(in the rows, 128 means zero)
Rotation paths and how fast each direction turns (deg/step):
Each turn is a multiple of 5 degrees from 10 to 175, or 0.
Each row of a path follows its step; steps can be skipped.
path 1
step 7: [125 121 131 135 129 125 123 115 133 133 123 141 124 120 121 124 120 137
 134 139 141 122 139 132 138 119 130 130 124 131 137 114 135 126 138 123
 138 135 133 122 126 133 132 135 133 128 125 124 129 125]
step 8: [113 142 130 142 118 132 125 126 128 121 132 119 133 130 125 130 115 119
 126 133 135 127 118 137 127 130 131 131 129 116 129 122 138 135 132 117
 130 126 135 126 125 117 122 136 128 133 121 125 136 124]
step 10: [120 131 124 121 122 123 126 131 107 124 134 132 139 135 131 124 132 138
 126 134 119 134 127 128 128 126 133 124 135 119 131 125 130 133 127 119
 122 133 129 135 138 115 130 132 112 133 127 139 133 119]
step 12: [123 132 131 123 130 133 126 120 118 139 139 129 136 131 118 120 138 117
 115 121 125 119 135 126 131 130 134 129 133 129 113 114 129 116 122 126
 127 129 124 137 126 122 128 131 123 120 126 129 139 129]
step 14: [134 130 118 127 127 133 127 126 120 132 138 118 126 134 118 120 121 112
 134 116 137 131 131 135 119 134 142 133 129 122 140 136 132 117 131 125
 118 128 131 134 126 118 121 122 124 126 128 126 124 131]
step 21: [132 128 131 130 125 129 131 127 120 130 135 137 126 133 128 124 118 124
 117 134 111 129 123 131 128 131 118 118 131 131 129 113 129 123 135 127
 137 128 135 125 119 122 145 142 133 138 126 138 130 131]
step 22: [123 125 134 139 123 132 136 123 125 130 129 130 138 131 130 119 131 122
 127 133 140 111 125 129 126 126 126 129 137 127 134 133 128 130 123 128
 138 136 122 138 108 119 130 132 124 132 141 132 116 131]
[125 129 128 128 129 131 127 127 129 127 134 126 129 130 132 125 132 126
 127 127 128 127 127 129 124 130 130 129 126 129 129 129 128 130 129 125
 128 128 126 128 130 126 129 128 125 129 127 127 130 127] : 175
[128 123 128 128 129 130 128 128 127 129 127 128 132 128 129 130 129 130
 129 124 125 130 128 130 128 128 129 127 130 128 125 127 127 132 127 126
 129 129 127 132 128 129 128 131 127 130 131 125 125 128] : 60
[125 129 129 127 127 131 129 127 130 130 128 126 128 127 126 129 128 129
 130 127 131 126 125 129 130 127 131 126 128 129 127 128 130 126 129 128
 131 129 127 128 127 130 126 130 130 126 132 126 133 127] : 70
[129 127 125 125 128 130 130 127 125 130 126 128 125 125 128 129 128 125
 127 129 128 127 130 127 127 130 127 126 128 128 128 130 127 126 129 126
 130 127 126 126 127 128 125 125 127 127 127 123 125 125] : 35
[128 128 129 129 126 127 128 131 124 127 128 125 129 130 130 125 129 131
 125 130 127 125 127 129 131 126 126 127 125 128 126 129 124 127 130 129
 126 128 126 129 128 132 124 125 127 128 128 128 128 126] : 55
